In the data rows, the value 128 means zero.
Some points:
[135 122 119 131 185 143 126 117  92  83 140 113  98 125 110 109  96 107
 151  93 104  96 175 150 131 127 121 111 108 132 163 169 151 119 139 100
 114 150 138 112 129 161 148 102]
[117 132 123 146 170 148 134 123 115  79 154 113 113  93 118 143  79  99
 134  85 105 124 151 125 178 106 135 118 144 133 115 162 141 121 121 115
 111 121 136 101 106  86 131 100]
[138 149 121 140 177 138 120 140  69 135 143 150 108 113 100 126 135 157
 146 100 107 104 149 137 127 112 120 121 138 150  86 148 107 100  84 115
 101 188 140  99 118 188 114 130]
[122 109  87 136 143 176 147  69  77  75 161 139  71 108 111 121  79  94
 176  57  96 177 152 111 151 132 106 128 159 149 147 200 117 127 109 126
 110 122 157 138 135 122 144 108]
[131 120 122 145 179 142 119 158  75 177  94 145 116 161  79 138  98 121
 150  87 115 126 156 153  61 112  77 144  80 118  74 188 144 154 134 148
 130 194 139 140 129 153 120 104]
[106 122 129 134 192 160 115 144  62 152 131 122 129 160 101 127 120 110
 136  95  97 154 143 132 125  83 122 130 170 154  74 167 111 138 103 134
  70 185 129 145 103 105 112 128]
[133 126  95 142 159 133 118 115  96 108 133 135  79 137  76  97 107 104
 146  86 106  99 165 148 150 133 115 151  68 160 143 156 141 119 130 133
 105 165 132 128 129 160 142 112]
[127 110 110 148 170 149 118 106 103 121 105 145  85 101 127 148  91 107
 163  86 103 134 177 112  93 108 114 121 115 133 152 176 149 117 119 114
 119 138 154 113 123 163 111 112]
[136 141  90 160 176 153 117 102  71  93 157 127  59  99 126 123  85 101
 164  91 102 146 144 120 146 103 111 142 162 142 147 202 109 117 110 108
  72 154 146  93 120 149 142 108]
[124  91 142 125 163 140 125 115  90 132 113 143 140 158 125 121 124  96
 134 108 128 135 192 144  87 110 102 126  90 143 145 175 154 148 128 138
 116 139 136 138 122 157 126 104]
[ 79  94 152 126 150 107 107 137 146 126  96 131 137 109 148 144 113  93
 116 112 109 123 219  91 136 113 132 128  43 157 163  97 184 118 124 165
 106  94 133 135 104 120 101  97]
[126 124 114 132 170 138 120 150  94 128 118 132 122 137  76 123 102 100
 134  85 104 129 165 140 124 106 108 136  77 141 109 153 158 136 123 139
 128 157 131 121 124 121 115 122]
[ 70  92 126 141 134 164 133 116  98 169 107 159 152 138  91 157 130  98
 133  67 119 156 145 116 110 103  96 131  56 122  75 146 156 155 114 150
 129 122 116 180 106  83 108  97]
[ 85 105 115 117 146 165 149 106  87 170 135 175 150 126  78 124 124  94
 162  58 110 155 132 146 127 122  75 123 115 128  77 183 129 145 109 151
 102 140 123 161 123 142 136 121]
[116  83 152 108 115 147 147 133 139 141 101 160 151 167  96  92 116  96
 141 107 125 138 170 142 102 117  84 101 112 139 179 136 184 152 129 168
 173 112 103 152 103 150 132 133]
[ 95 125 113 111 117 148 152  91 141 132 146 166 138 129  77 109 113  77
 167  81 125 130 149  91 164 150 103 145  71 162 111 168 154 135 111 141
 134  85 108 154 121 126 114 112]
[129 121 153 134 196 133 111 141 105 116 155 123 119 115 132 144 114  92
 127 103  92 130 196 141 152  87 131 145 124 175 132 146 134 104  97 146
  71 147 124 119 115 144 125 118]
[121 124 133 113 159 145 138 122 142 149 131 129 144 135  97 118 111  94
 146 100 142 110 164 133 140 121 104 137 112 158 152 144 174 142 127 152
 146 101 114 125 106 145 131 106]
[127 116 137 123 149 143 124 134 132 145 109 166 145 183 101 115 116 104
 140  99 113 128 167 129  70 122  83 133  56 142 130 190 159 170 153 166
 128 145 121 162 122 156 133 119]
[140 150 108 145 203 144 106 132 104 109 158 107  87 116 133 118 107 116
 135  90 110  93 156 131 165  98 132 132 155 169 120 155 138 112 122 128
  86 171 142  80 120 140 124 124]
[133 109 114 147 196 156 106 157  69 147 124 134 102 115  74 154 110 127
 141  86 106 140 175 119  82  74  95 129 114 127  78 186 141 128 124 122
  87 192 157 122  95 162 124 119]
[121 129 104 135 158 154 128 103 121 114 151 121  99 113  90 131  82 103
 141  81 121 128 167 127 163 127 109 145 102 151 139 180 166 125 132 116
 118 110 141 136 129  96 132  88]
[145 107 116 122 165 136 136 148  90 145 109 158 159 142  95 133 139 151
 129 112 116 102 160 158 103 109 112 129 117 156 101 148 147 130  98 133
 118 163 113 122 112 158  98 138]
[104 102 149 132 154 148 161 133  85 132 116 151 196 153  85 115 141  86
 126  94 130 134 173 121 135  92 130 139  79 137  82 129 159 157 112 162
  92 114 105 127  98  92 123 117]
[101 124  94 124 140 154 167  90  99 112 173 142 134 114  69 112  84  99
 157  77 131 133 118 110 188 147  98 135 126 156 111 172 136 128 109 124
 130 103 124 144 135 132 140 106]
[127 131 117 175 173 133 104 128 101 131 126 131  81 101 131 158 118 139
 155 106  94 139 170 100 124 111 113 124 107 146 109 148 134 119  95 127
 113 187 146  96 112 168  96 123]
[159 140 124 122 176 135 103 137 133 163 127 129  99 132 121 128 135 109
 166 125  96  61 190 102 119 130 110 143  64 169 131 154 173  98 129 130
 131 190 122 119 124 206 129 137]
[148  99 140 115 162 140 114 134 141 123 111 140 107 171 106 124  89 105
 138 100 103 129 196 145  89 111 105 142  66 161 179 165 176 159 165 152
 149 107 133 149 129 148 139 102]
[129 118 107 116 160 163 154 112 111  88 176 134 125 183  85  78 100  91
 150  81 112 147 142 160 155 125 110 119 171 162 141 214 117 149 121 141
 119 114 128 107 130 126 144 115]
[130 100 104 125 175 151 121  82  81 102 135 152  69  94  99 154  80 109
 172  79  83 148 177 109  84  98  86 114 117 122 125 221 141 130 121 114
 111 135 156 135 115 153 134 103]
[121 117 142 138 181 151 131 146  94 114  93 105 168 148 101 139 115  97
 104  99 119  92 201 153 122  85 124 128  89 158 106 127 193 132 119 137
  83 127 128 133 122 109 129 105]
[134 124 124 126 155 148 118 138  95 156 113 169 113 131 113 113 148 119
 160 106 121  98 173 119  80 113  84 138 109 161 122 139 147 117 111 140
 111 148 122 136 110 211 114 132]
[109 120 139 143 183 144 116 147  75 123 100 132 184 147  97 148 144 100
 124 122  98 126 176 123  87  69 122 119 117 153  73 142 143 154 110 129
  80 143 128 126  98 121 111 114]
[100 101 137 131 147 148 124 108 153 122 142 160 103 113 136 131  95  66
 155 105  97 135 196  84 131 128  91 146  57 172 167 161 158 128 121 167
 122 125 131 147 119 159 127 114]
[131 132 131 123 172 158 137 139  88 140 146 138 172 150  92 112 119 115
 144  88 109 142 127 160 116  97 110 121 166 140  74 190 115 126 108 127
 123 168 130 107 113 116 120 125]
[106 118 129 112 128 134 150 112 121 157 104 185 163 169  86 126  89 110
 140  96 106 141 135 130 113 105  98 120  81 152 112 165 138 169 120 190
 161 119 103 138 113 122  98 128]
[116  96 121 161 155 140 127 113  94 135 103 154 126 111 126 167 107 110
 141 102 101 160 179 111 101 100 110 113  94 125 119 157 140 131  91 131
 110 140 150 122 104 170 102 120]
[118 128 110 159 181 170 111 106  72 140 134 139  83 125 113 152 133 115
 169  78 110 153 160 105 110 115  96 133 129 136  77 183 129 132  87 115
  72 185 154 131 119 141 131  97]
[136 122 107 150 178 149 109 104  58 132 121 123  67  70 122 179  87 153
 166  85 110 153 144  97 106  97 100 114 137 131  88 188 142 114  83 101
  95 156 144 117 108 143 116 106]
[ 91 124 139 141 155 154 136 125  77 113 135 135 164 108 100 144 106  99
 129  63 104 161 158 111 149 101 118 112 159 134 103 153 145 141 109 123
  76 121 141 125 100 109 123 115]
[144 125 141  90 184 136 121 150 152 133 124 135 161 167 122  85 138  58
 119 119 124  72 172 161 150 102 136 102 112 199 161 123 175 128 139 162
 119 130 109 117 125 137 109 152]
[140 121 156 128 210 137 116 142 115  92 106 102 133 114 132 115 125 107
 122 117  96 126 188 174 120  49 145  99 160 161 179 147 152 110 121 129
  96 149 122  91 104 139 119 126]
[116  93 129 155 169 137 114 134  92 129 100 153 113 142 104 144 114 144
 139  98  85 159 180 115  85  81 121 101 114 131 121 140 141 132  89 155
 137 161 131 121  92 174  94 133]
[112  95 145 103 137 154 169 112  94 134 136 163 188 152  75 108 102  99
 143  66 129 140 128 154 140 120  90 125 149 131  87 191 159 159 123 124
 114  85 116 154 106 110 131 104]
[124 106 136 153 177 133 100 135 100 135 109 145  75 115 137 148 123 109
 147 112 119 125 206 105  89 114 119 124  92 143 149 152 151 123 102 129
 109 168 147 115 114 146 118 118]
[141 112 114 115 173 147 138 155 107 115 133 131 123 192  65  90 105  92
 124  85 115 135 159 181 111 112 106 112 100 150 123 188 136 165 158 145
 143 149 115 123 129 133 134 105]
[128 123 149 146 180 138 109 148 122 150 110 133 124 109 144 140 137 135
 133 119 112 107 186  97 105  84 117 115 105 157 120  94 164 105 104 152
 108 163 132 117 103 186 100 132]
[121 119 109 162 184 130 127 103  87 129 123 146  70  74 118 185  81 151
 169  96 106 146 167  62 108 111 111 127  88 103  77 166 142 117  92  93
 111 172 151 141 107 158 126 100]
[128 110 139  93 134 148 137 122 136 178  84 181 136 152 106 131 125 102
 171 105 110 110 145 141  74 113  90 128 108 164 106 161 163 152 132 168
 142 127 109 154 118 175 112 127]
[ 97  87 121 114 106 142 163 118 120 125 119 186 129 155  72 105  83 106
 165  61 118 136 156 113 106 136  95 113  94 124 139 154 146 164 129 160
 163 102 119 171 115 124 124  92]
[122 140 101  97 145 156 163 117 134 139 165 163 146 175  82  88 130 108
 170  96 121 117 115 135 163 156 109 126 146 170  73 209 153 138 130 127
 162 133  94 138 124 128 150 111]
[117 123 112 150 167 151 115 114  90  89 139 137  89  84 124 140  75 121
 148  79 118 114 170 103 146 110 119 129 118 127 137 183 148 126 111 125
  97 126 152 122 124 116 133 107]
[116  91 112 126 141 157 124  91  95 113  93 181 128  93  84 136  66 128
 180  89  83 142 174 139  69  79  95 120  78 116 142 178 171 146 140 127
 142 100 139 153 105 148 129 108]
[113 115 129 130 165 153 143 115 125 115 149 143 103 186  91  93 129 109
 149  83 115 151 139 108 112 118  98 163 119 160 108 189 124 145 111 146
 138 133 128 121 119 119 124 115]
[124 107 128 120 173 140 140 138 114 126 152 122 130 165  83 103  93  94
 122  82 114 125 167 157 143 115 112 126 131 163 124 197 138 161 145 121
 121 147 117 113 121 125 135  97]
[115 112 125 126 117 153 147 106 115 124 131 167 149 109  97 135  88 118
 160  78 104 121 141 124 124 135  88 137 136 160 141 179 138 122  97 133
 135 121 119 141 119 161 134 112]
[117 142 131 165 181 126  99 154  92 143 103 114 141  84 111 166 105 108
 131 117 107  84 178 125 126  96 125 160  50 124  90 129 166 102 121 129
  83 162 137 150 110 137 129 101]
[150 125 129 151 215 141 101 139  79 118 144 109  87 114 133 151 113  81
 146 115 123 139 182 116 116  95 115 132 159 173 144 215 115 106  89 133
  80 165 158  83 121 181 136 125]
[150 130 118 111 188 139 128 132 124 113 129 117 132 148 117 110 123  74
 145 118 119 104 172 155 128 132 117 133 101 195 133 180 134 116 144 133
 115 138 115 101 135 173 124 133]
[153 121 101 101 170 163 141 101 133 100 148 139  94 114  86 101 115 103
 176 112 140  94 128 152 156 135 116 145 140 189 136 233 149 116 119 104
  98 126 108 115 134 169 146 123]
[112 135 104 168 185 139 121 136  85 118 138 131  93 123 129 119 129 133
 149 101  81 138 163 127 120 119 133 126 136 133 108 149 124 111 102 121
 122 203 135 106 112 160 123 135]
[126 138 120 134 164 127 127 145 138 119 135 131 162 136  95 102  89  95
 114  94 110  88 148 145 158 110 133 111 108 166 141 156 145 143 133 164
 133 147 123 125 112 129 143 121]
[105 123  83 149 145 157 142  83  70 110 154 166  63  86  72 124  87 139
 185  61 101 184 129  98 132 120 112 131 143 113  79 191 109 118  90  94
 123 143 143 130 114 158 128 102]
[114  98 147 121 164 138 113 127 118 156 120 157 118 110 112 139 114  88
 133 110 117 127 160 110 134 117  99 132 102 144 112 184 142 126 104 149
  97 142 135 140 121 176 131 121]
[ 77 101 107 142 149 170 149  68  98  98 129 154 119  66  98 145  65  89
 163  58 102 172 146  70 157  97 124 107 104 114 121 153 155 135 104 120
 114  78 131 147  96 103 118 101]
[120 143 103 118 152 152 144  87 154 106 151 154 110 131  96 109  96  98
 168  90 123 139 129  80 159 148 108 140 107 177 127 204 125 124 126 136
 138 119 126 134 131 140 139 130]
[112 110 132 122 121 149 140 117  88 106 129 163 162 117  89 137  96  92
 138  75  93 138 164 139 136 115 109 126 101 141 124 160 164 134 118 145
 105 105 131 145 111 127 127 105]
[ 90  94 117 120 114 160 158  81 110 132 116 185 131 110  84 119 108  99
 157  62 127 120 134 119 124 133  84 106  92 121 114 167 163 148 107 135
 154 104 123 180 110 141 119 104]
[135 120 162 139 196 138 127 168  79 142  96 134 128 175 129 140 141 136
 124 121 106 117 194 126  57  82 133 122 113 129 119 143 148 128 119 141
 122 174 125 112  96 135 108 130]
[144 116  94 125 170 158 133 113  92  99 137 130  88 136  72 108  94 109
 139  77 116 107 155 154 143 132 100 139  94 154 135 187 152 126 122 129
 133 144 146 138 139 173 158 113]
[142 131 133 136 191 139 105 155 109 118 142 107  87 154 137 128 132  96
 155 115 122 102 203 122  96 135 105 148 107 160 136 190 140 138 117 133
 101 185 144 115 135 177 145 107]
[115 104 149 145 165 128 105 137 107 160 105 140 159 129 119 149 102 108
 103 107 117 119 194 129 113 102 119 117  90 145 118 118 171 134 106 155
 111 167 122 136 104 140 117 133]
[117 127 111 128 148 135 134 112 158 107 128 140 110  89 135 116 102  96
 144 102 108 112 166  89 178 141 127 123 133 190 191 116 143 105 110 153
 130 108 114 121 123 184 110 133]
[ 94  97 144  90 139 156 161 121 120 139 124 174 185 208  72  91 102  88
 123  77 121 143 139 124 104 124 103 107 127 163 122 165 150 189 133 177
 157  89 106 152 112  97 107  95]
[103 130  93 128 162 167 152 118  56 104 163 118 145  90  74 107  94  96
 156  62  93 129 121 142 179 116 112 113 165 133  55 190 148 114 119  76
  88 140 137 129 121 135 160  92]
[114  87 140 132 172 153 128 132 101 123 127 132 112 117 120 138  93  89
 128  90 102 146 172 141 127  99  94 121 101 167 140 153 143 126 118 143
  82 115 148 127 113 133 121 116]
[129 116 125 124 148 150 136 104 122  82 150 120 119 155  92 112  80  96
 157  78  97 156 173 163 142 137 100 122 124 152 168 215 130 156 120 135
 108 104 140 121 130 114 117  94]
[143 152 114 163 229 139 101 158  93  94 154  81 112 149 124 135 130 118
 120 116 118 127 176 128 146  81 148 152 133 178 106 177 125 111 116 122
  80 208 136  68 116 116 140 133]
[129 148 113 122 183 134 118 133 114 109 167 121 107 103 128 115 162 113
 145 116 131  67 166 110 169 143 129 157 107 187 104 180 142 103 114 112
  97 159 120  91 126 177 129 120]
[138 136 123 119 174 147 126 169  96 130 152 155 161 173  69  88 137 116
 137  88 101 107 149 164 108 105  98 142 117 146 107 194 119 167 126 155
 129 164 124 126 115 108 122 140]
[123 120 136 144 169 140 121 117 113 147 103 144  76 120 136 148 109 117
 149 105 117 122 177 102  97 107  95 153  79 151 102 170 147 126 110 137
  97 148 149 130 111 166 111 108]
[122 107 109 129 156 145 118 101 125  95 132 139  63 123 141 139 109 107
 151  94  81 136 197 127 140 116 113 129 116 173 178 150 165 112 117 130
 119 129 136 114 125 177 108 119]
[150 131 121 124 202 148 116 132 117  98 160 101  90 130 107  99  89 108
 132  87 108  92 151 154 152 102 125 123 143 183 159 186 119 128 132 118
  93 145 139  97 130 139 144 103]
[113 146 113  87 148 135 154  87 154  95 156 123 133 140 107 100 129 101
 151  97 134  69 113 123 176 168 129 140 131 191  93 227 138 143 141 115
 123  92  94 130 135 114 131 104]
[ 86 111 133 116 147 158 142 107  83 125 145 162 172 169  87 108 132 101
 133  63 112 172 139 112 144 111 106 114 155 166  77 175 105 160 102 126
 103 127 120 130 111 105 120 117]
There is one direction along which these points spread out most. For each point below, how far along it does it lie, from 0 to 99? The average is 50, and the first point in the table lies past the average.
[130 100 104 125 175 151 121  82  81 102 135 152  69  94  99 154  80 109
 172  79  83 148 177 109  84  98  86 114 117 122 125 221 141 130 121 114
 111 135 156 135 115 153 134 103] 59
[ 70  92 126 141 134 164 133 116  98 169 107 159 152 138  91 157 130  98
 133  67 119 156 145 116 110 103  96 131  56 122  75 146 156 155 114 150
 129 122 116 180 106  83 108  97] 29
[135 120 162 139 196 138 127 168  79 142  96 134 128 175 129 140 141 136
 124 121 106 117 194 126  57  82 133 122 113 129 119 143 148 128 119 141
 122 174 125 112  96 135 108 130] 63
[114  98 147 121 164 138 113 127 118 156 120 157 118 110 112 139 114  88
 133 110 117 127 160 110 134 117  99 132 102 144 112 184 142 126 104 149
  97 142 135 140 121 176 131 121] 52
[138 136 123 119 174 147 126 169  96 130 152 155 161 173  69  88 137 116
 137  88 101 107 149 164 108 105  98 142 117 146 107 194 119 167 126 155
 129 164 124 126 115 108 122 140] 40
[138 149 121 140 177 138 120 140  69 135 143 150 108 113 100 126 135 157
 146 100 107 104 149 137 127 112 120 121 138 150  86 148 107 100  84 115
 101 188 140  99 118 188 114 130] 72
[131 120 122 145 179 142 119 158  75 177  94 145 116 161  79 138  98 121
 150  87 115 126 156 153  61 112  77 144  80 118  74 188 144 154 134 148
 130 194 139 140 129 153 120 104] 52
[120 143 103 118 152 152 144  87 154 106 151 154 110 131  96 109  96  98
 168  90 123 139 129  80 159 148 108 140 107 177 127 204 125 124 126 136
 138 119 126 134 131 140 139 130] 39
[122 140 101  97 145 156 163 117 134 139 165 163 146 175  82  88 130 108
 170  96 121 117 115 135 163 156 109 126 146 170  73 209 153 138 130 127
 162 133  94 138 124 128 150 111] 27
[115 104 149 145 165 128 105 137 107 160 105 140 159 129 119 149 102 108
 103 107 117 119 194 129 113 102 119 117  90 145 118 118 171 134 106 155
 111 167 122 136 104 140 117 133] 53
[121 117 142 138 181 151 131 146  94 114  93 105 168 148 101 139 115  97
 104  99 119  92 201 153 122  85 124 128  89 158 106 127 193 132 119 137
  83 127 128 133 122 109 129 105] 50
[148  99 140 115 162 140 114 134 141 123 111 140 107 171 106 124  89 105
 138 100 103 129 196 145  89 111 105 142  66 161 179 165 176 159 165 152
 149 107 133 149 129 148 139 102] 39
[109 120 139 143 183 144 116 147  75 123 100 132 184 147  97 148 144 100
 124 122  98 126 176 123  87  69 122 119 117 153  73 142 143 154 110 129
  80 143 128 126  98 121 111 114] 54
[ 79  94 152 126 150 107 107 137 146 126  96 131 137 109 148 144 113  93
 116 112 109 123 219  91 136 113 132 128  43 157 163  97 184 118 124 165
 106  94 133 135 104 120 101  97] 47
[106 122 129 134 192 160 115 144  62 152 131 122 129 160 101 127 120 110
 136  95  97 154 143 132 125  83 122 130 170 154  74 167 111 138 103 134
  70 185 129 145 103 105 112 128] 59
[150 130 118 111 188 139 128 132 124 113 129 117 132 148 117 110 123  74
 145 118 119 104 172 155 128 132 117 133 101 195 133 180 134 116 144 133
 115 138 115 101 135 173 124 133] 53
[117 127 111 128 148 135 134 112 158 107 128 140 110  89 135 116 102  96
 144 102 108 112 166  89 178 141 127 123 133 190 191 116 143 105 110 153
 130 108 114 121 123 184 110 133] 51
[100 101 137 131 147 148 124 108 153 122 142 160 103 113 136 131  95  66
 155 105  97 135 196  84 131 128  91 146  57 172 167 161 158 128 121 167
 122 125 131 147 119 159 127 114] 45
[127 116 137 123 149 143 124 134 132 145 109 166 145 183 101 115 116 104
 140  99 113 128 167 129  70 122  83 133  56 142 130 190 159 170 153 166
 128 145 121 162 122 156 133 119] 33
[ 77 101 107 142 149 170 149  68  98  98 129 154 119  66  98 145  65  89
 163  58 102 172 146  70 157  97 124 107 104 114 121 153 155 135 104 120
 114  78 131 147  96 103 118 101] 39
[116  91 112 126 141 157 124  91  95 113  93 181 128  93  84 136  66 128
 180  89  83 142 174 139  69  79  95 120  78 116 142 178 171 146 140 127
 142 100 139 153 105 148 129 108] 40
[136 122 107 150 178 149 109 104  58 132 121 123  67  70 122 179  87 153
 166  85 110 153 144  97 106  97 100 114 137 131  88 188 142 114  83 101
  95 156 144 117 108 143 116 106] 74
[144 116  94 125 170 158 133 113  92  99 137 130  88 136  72 108  94 109
 139  77 116 107 155 154 143 132 100 139  94 154 135 187 152 126 122 129
 133 144 146 138 139 173 158 113] 50
[124  91 142 125 163 140 125 115  90 132 113 143 140 158 125 121 124  96
 134 108 128 135 192 144  87 110 102 126  90 143 145 175 154 148 128 138
 116 139 136 138 122 157 126 104] 46
[106 118 129 112 128 134 150 112 121 157 104 185 163 169  86 126  89 110
 140  96 106 141 135 130 113 105  98 120  81 152 112 165 138 169 120 190
 161 119 103 138 113 122  98 128] 22
[ 86 111 133 116 147 158 142 107  83 125 145 162 172 169  87 108 132 101
 133  63 112 172 139 112 144 111 106 114 155 166  77 175 105 160 102 126
 103 127 120 130 111 105 120 117] 33
[133 126  95 142 159 133 118 115  96 108 133 135  79 137  76  97 107 104
 146  86 106  99 165 148 150 133 115 151  68 160 143 156 141 119 130 133
 105 165 132 128 129 160 142 112] 55
[112 110 132 122 121 149 140 117  88 106 129 163 162 117  89 137  96  92
 138  75  93 138 164 139 136 115 109 126 101 141 124 160 164 134 118 145
 105 105 131 145 111 127 127 105] 36
[153 121 101 101 170 163 141 101 133 100 148 139  94 114  86 101 115 103
 176 112 140  94 128 152 156 135 116 145 140 189 136 233 149 116 119 104
  98 126 108 115 134 169 146 123] 50
[129 121 153 134 196 133 111 141 105 116 155 123 119 115 132 144 114  92
 127 103  92 130 196 141 152  87 131 145 124 175 132 146 134 104  97 146
  71 147 124 119 115 144 125 118] 67
[140 150 108 145 203 144 106 132 104 109 158 107  87 116 133 118 107 116
 135  90 110  93 156 131 165  98 132 132 155 169 120 155 138 112 122 128
  86 171 142  80 120 140 124 124] 74
[ 95 125 113 111 117 148 152  91 141 132 146 166 138 129  77 109 113  77
 167  81 125 130 149  91 164 150 103 145  71 162 111 168 154 135 111 141
 134  85 108 154 121 126 114 112] 24
[122 107 109 129 156 145 118 101 125  95 132 139  63 123 141 139 109 107
 151  94  81 136 197 127 140 116 113 129 116 173 178 150 165 112 117 130
 119 129 136 114 125 177 108 119] 61
[129 118 107 116 160 163 154 112 111  88 176 134 125 183  85  78 100  91
 150  81 112 147 142 160 155 125 110 119 171 162 141 214 117 149 121 141
 119 114 128 107 130 126 144 115] 36
[135 122 119 131 185 143 126 117  92  83 140 113  98 125 110 109  96 107
 151  93 104  96 175 150 131 127 121 111 108 132 163 169 151 119 139 100
 114 150 138 112 129 161 148 102] 60
[128 123 149 146 180 138 109 148 122 150 110 133 124 109 144 140 137 135
 133 119 112 107 186  97 105  84 117 115 105 157 120  94 164 105 104 152
 108 163 132 117 103 186 100 132] 68
[121 119 109 162 184 130 127 103  87 129 123 146  70  74 118 185  81 151
 169  96 106 146 167  62 108 111 111 127  88 103  77 166 142 117  92  93
 111 172 151 141 107 158 126 100] 72
[150 125 129 151 215 141 101 139  79 118 144 109  87 114 133 151 113  81
 146 115 123 139 182 116 116  95 115 132 159 173 144 215 115 106  89 133
  80 165 158  83 121 181 136 125] 81
[124 107 128 120 173 140 140 138 114 126 152 122 130 165  83 103  93  94
 122  82 114 125 167 157 143 115 112 126 131 163 124 197 138 161 145 121
 121 147 117 113 121 125 135  97] 42
[159 140 124 122 176 135 103 137 133 163 127 129  99 132 121 128 135 109
 166 125  96  61 190 102 119 130 110 143  64 169 131 154 173  98 129 130
 131 190 122 119 124 206 129 137] 66
[ 90  94 117 120 114 160 158  81 110 132 116 185 131 110  84 119 108  99
 157  62 127 120 134 119 124 133  84 106  92 121 114 167 163 148 107 135
 154 104 123 180 110 141 119 104] 24
[124 106 136 153 177 133 100 135 100 135 109 145  75 115 137 148 123 109
 147 112 119 125 206 105  89 114 119 124  92 143 149 152 151 123 102 129
 109 168 147 115 114 146 118 118] 69
[ 85 105 115 117 146 165 149 106  87 170 135 175 150 126  78 124 124  94
 162  58 110 155 132 146 127 122  75 123 115 128  77 183 129 145 109 151
 102 140 123 161 123 142 136 121] 33
[104 102 149 132 154 148 161 133  85 132 116 151 196 153  85 115 141  86
 126  94 130 134 173 121 135  92 130 139  79 137  82 129 159 157 112 162
  92 114 105 127  98  92 123 117] 32
[121 124 133 113 159 145 138 122 142 149 131 129 144 135  97 118 111  94
 146 100 142 110 164 133 140 121 104 137 112 158 152 144 174 142 127 152
 146 101 114 125 106 145 131 106] 36
[150 131 121 124 202 148 116 132 117  98 160 101  90 130 107  99  89 108
 132  87 108  92 151 154 152 102 125 123 143 183 159 186 119 128 132 118
  93 145 139  97 130 139 144 103] 62
[101 124  94 124 140 154 167  90  99 112 173 142 134 114  69 112  84  99
 157  77 131 133 118 110 188 147  98 135 126 156 111 172 136 128 109 124
 130 103 124 144 135 132 140 106] 33
[121 129 104 135 158 154 128 103 121 114 151 121  99 113  90 131  82 103
 141  81 121 128 167 127 163 127 109 145 102 151 139 180 166 125 132 116
 118 110 141 136 129  96 132  88] 46
[144 125 141  90 184 136 121 150 152 133 124 135 161 167 122  85 138  58
 119 119 124  72 172 161 150 102 136 102 112 199 161 123 175 128 139 162
 119 130 109 117 125 137 109 152] 42
[113 115 129 130 165 153 143 115 125 115 149 143 103 186  91  93 129 109
 149  83 115 151 139 108 112 118  98 163 119 160 108 189 124 145 111 146
 138 133 128 121 119 119 124 115] 40
[128 110 139  93 134 148 137 122 136 178  84 181 136 152 106 131 125 102
 171 105 110 110 145 141  74 113  90 128 108 164 106 161 163 152 132 168
 142 127 109 154 118 175 112 127] 33
[134 124 124 126 155 148 118 138  95 156 113 169 113 131 113 113 148 119
 160 106 121  98 173 119  80 113  84 138 109 161 122 139 147 117 111 140
 111 148 122 136 110 211 114 132] 56
[117 123 112 150 167 151 115 114  90  89 139 137  89  84 124 140  75 121
 148  79 118 114 170 103 146 110 119 129 118 127 137 183 148 126 111 125
  97 126 152 122 124 116 133 107] 61
[140 121 156 128 210 137 116 142 115  92 106 102 133 114 132 115 125 107
 122 117  96 126 188 174 120  49 145  99 160 161 179 147 152 110 121 129
  96 149 122  91 104 139 119 126] 68
[112  95 145 103 137 154 169 112  94 134 136 163 188 152  75 108 102  99
 143  66 129 140 128 154 140 120  90 125 149 131  87 191 159 159 123 124
 114  85 116 154 106 110 131 104] 20
[129 148 113 122 183 134 118 133 114 109 167 121 107 103 128 115 162 113
 145 116 131  67 166 110 169 143 129 157 107 187 104 180 142 103 114 112
  97 159 120  91 126 177 129 120] 67
[127 110 110 148 170 149 118 106 103 121 105 145  85 101 127 148  91 107
 163  86 103 134 177 112  93 108 114 121 115 133 152 176 149 117 119 114
 119 138 154 113 123 163 111 112] 63
[103 130  93 128 162 167 152 118  56 104 163 118 145  90  74 107  94  96
 156  62  93 129 121 142 179 116 112 113 165 133  55 190 148 114 119  76
  88 140 137 129 121 135 160  92] 51
[143 152 114 163 229 139 101 158  93  94 154  81 112 149 124 135 130 118
 120 116 118 127 176 128 146  81 148 152 133 178 106 177 125 111 116 122
  80 208 136  68 116 116 140 133] 82
[113 146 113  87 148 135 154  87 154  95 156 123 133 140 107 100 129 101
 151  97 134  69 113 123 176 168 129 140 131 191  93 227 138 143 141 115
 123  92  94 130 135 114 131 104] 31
[117 132 123 146 170 148 134 123 115  79 154 113 113  93 118 143  79  99
 134  85 105 124 151 125 178 106 135 118 144 133 115 162 141 121 121 115
 111 121 136 101 106  86 131 100] 56
